Each row is where one point has got to under a steady rotation. How many ticks took it there?
The counts run from 0 to 671.
[-20  -4   0  -9 -15   6 -17   8 -22 -17 -16   7  20 -17   7  -3   2  10
   4  -4   4 -13 -10   1  -4  17   3  -1   1 -14  15  12   8  15  10  17
  -4  -2]
83
[-26  -2 -22   3   9  -5   0  -2 -18 -19  19   2  19 -26  -1   3   3   4
   5  -5 -10   1   5  -7   9   9  -9  -6  12  -5  10   8  -9  21  -7 -12
  -6 -17]
99
[-17  -3  -2   0   8   4 -12  -9  16 -34  -9 -14  20 -16  -9  10   1  -7
   5  -6  14  -4   4  -8   4  20   3  -8 -12  17  10  13 -12   3   4   5
   4  -5]
247
[-17  -6   0  -9   8  17   0  24  -8 -28  -6 -15  -7 -13  16   1  -6  -4
  -3  12  16   1 -15   7   2   1  27  -1  -1   9   4   2  -1  19  13   9
   1  -3]
573
[-18  18  -7   4  22  12   4  18 -17 -12   4 -10   8 -14  12  10 -17 -13
 -21   7   5  -8 -18   2   8 -18   6  -5  -8  -3   2   4  -7  -1  13 -15
  -7  -2]
453
[ -5   8  -8 -20   3   3 -10  23  -7 -29  14 -21   3  -9  16   2  17   4
  19   8  -5 -15  -4   2  13  12  -3 -17   0  -9 -12  12   5   3  -1  -3
   0   6]
381
[-23  10  -4  -4   4  14  -4  11 -12 -12 -20   0  23 -16  -6  -5 -11  -6
  -6  -7  22 -10   0   3 -11 -12   6  -1 -17  -3  13  15   1   9  -4  11
  -6  10]
186
[-23  21   7 -14  12  -3 -11   6   3 -20  -3  -2   2  -4 -17   4 -25  -8
  -2   8  24 -11  -8  16  -5  19 -13  -8  -8  11   9   8  -8  -4   5   3
   8   3]
73
[ -7  12   9  -6   6  17 -12  21  -4 -25 -18 -25   8  -2   7   2  -7 -10
 -13  -4  16  -9 -15  13   1  -1   8  -8 -20  -4   1  11 -17   0  13   9
   2   2]
638
[-22   2   8  -2  -2   4 -24   8   2 -26   0   9  23 -14 -13   3   1  -4
   8   7  19 -18   3   0   1   9  -3   5 -21  11  -5  13  19  -3   6  -2
   8  11]
647
[-10  16   5 -12   5  -8 -25  16  -7 -24  15  -6   4   0  -9   2  -3   0
   8   3   4 -18  -3  17   5  22 -26 -15  -3  -4  -9  14  -6  -2  -2  -7
   7   0]
599
[-16  13  -1  -3   9  11 -14   3   3 -26 -18 -13  30 -13   2  10   2  -6
  -7  -5   9 -21  -1  -5   0   0  -1  -9 -20   2   7  14   2  -7  13   2
   2  11]
78
[-16  -1   3 -11 -15  -6 -12   4   0  -4 -12  -1  13  -8  -7 -15  -9 -14
  15  -9  29   3 -14   2   6  21  -1   3 -20 -10   1  21 -11  10  -3  10
 -12  -3]
360
[-21  16   1 -16   2   3   4  23 -11   2   4   2  -8  -4  10  -4 -21 -16
   4  19  24  -2 -28   9  10   1   3  -1 -11  -8  -5   7   1   2   9  -5
 -10   5]
343
[-13  -5  -8  11  11   2 -13   1  -1 -35  21 -14  19 -17  -1  12  11  -3
   0  -7  -9  -3   7  -9  18   9  -7  -5  -3   6  -8  10  -9   7   0 -19
   2 -14]
96
[-18  10   5  -9  19   8  -2  13  11 -27   2 -16  -3 -10   4  12 -12 -17
  -3  18  16  -8 -16   2  12   6  10  -6 -13  19  -3   4  -1  -7  17 -10
   4   2]
347
[-25  13   4  -8   7  -1  -3  15 -16 -11  -2   3  -7  -6 -14  -2 -30  -9
  -5   6  25   1 -14  21 -10  11  -4  -3  -4   0  11   8 -16  14   1   8
   0  -4]
408
[-23   0 -12 -10   3   6  -1  22 -14 -22  19   4   7 -23   7  -4  13   4
  21  11   4  -5   6  -2   6  -6   8   1   5   0  -8   7  20  18 -10  -3
  -4   7]
272
[-22   1  -2 -12   0  12   4  19 -18  -8 -14  -7   2 -15  22   0 -10  -6
  -3   8  14   1 -28   1   5   3  20  -2  -2 -11  11   4  -2  16  17   9
 -10  -6]
234
[-21  -3   1  -9  -9   9 -15   8 -15 -26 -18   1  18 -18   7   3   4  13
   5  -1   2 -12  -7   3  -4  18   0  -6   3  -6  18   9   9  14  10  18
   2  -2]
82
[ -9   5  -8 -15   1  -1  -6  20 -19 -18  12 -16   1 -11  26   4   9   3
  11   8 -10  -8 -19   1  17  17  -5 -17   9 -17  -5   6  -2   8  10  -8
  -5 -10]
383
[-13   3   3  -3 -14  -1 -19  14 -25  -8  -3   2  16  -5  -8 -15  -6   1
   6 -17  17  -5  -6  14  -4  11 -12   0 -13 -24  -1  20 -15  13  -9   9
  -8   0]
594
[-15   6 -14   2   9  -3   2  16 -28 -11  21  -6   1 -10   8  -1  -8  -3
 -10  -6  -3   5 -13  10   9   2  -8  -9   8 -19   0   8 -24  16  -3 -14
 -11 -18]
217
[-22   8  -3  -8  -3   9 -11  -2  -8 -16 -24  -5  31 -16  10   5   0   0
  -4  -2   4 -17 -12  -7   2  15  -2  -8  -9  -8  20  12   3   0  18  12
  -5   1]
418
[-24  22 -15 -22  21   2  10  13   6 -15   7 -11   0 -19   0   5  -4  -8
  16  20  11 -12  -2  -1   5  -5   0 -14  -1  10   2   6   8   1  -8  -9
  -2  13]
565
[ -8  -3  13   1   3   9 -29  14  -5 -38   1 -14   9  -5   6  12   4   2
  -5   3   2 -14  -9   6   8  21  -4  -7  -8   4  -5   9  -4  -1  20   0
  12  -5]
197
[-24  -4 -20  -9  11   6  14   6  -6 -21   9 -12   5 -27  17   7   5   0
   9  10  -4   2  -8 -11  12   7  13  -8  11   3  11   3   2  21   2  -5
  -8 -11]
165
[-20   4   4   3  14  14  -5   6   5 -21 -11 -10  16 -14   8  13 -10 -17
 -14   4  15  -8 -15  -6  12  -2  13   1 -19  14   3   3  -2  -3  22  -7
   0  -1]
11
[-24   5 -19 -13   9  -4  15  -7   9  -1  -2 -13  13 -20   9   0  -7 -20
  12   3  13   6 -14 -16  19   5   7  -8 -10   0   7  10 -10   6   0  -9
 -18  -6]
59
[-38   7  -7 -12   4   3  11   7  -8  -1  -3  13   8 -22   4   1 -17  -6
   7  20  21  -7 -13  -2   2   3   8   3  -3   4  16   3  14  12   6   0
 -10   3]
459
[-11  21  -8 -18  19  -2   4  21  -8 -18  15 -23 -14  -6  10   5 -10  -6
   3  16   3  -4 -17  13  11   6  -8 -21   6  -6  -4   5 -14   3   0  -9
  -1  -5]
449
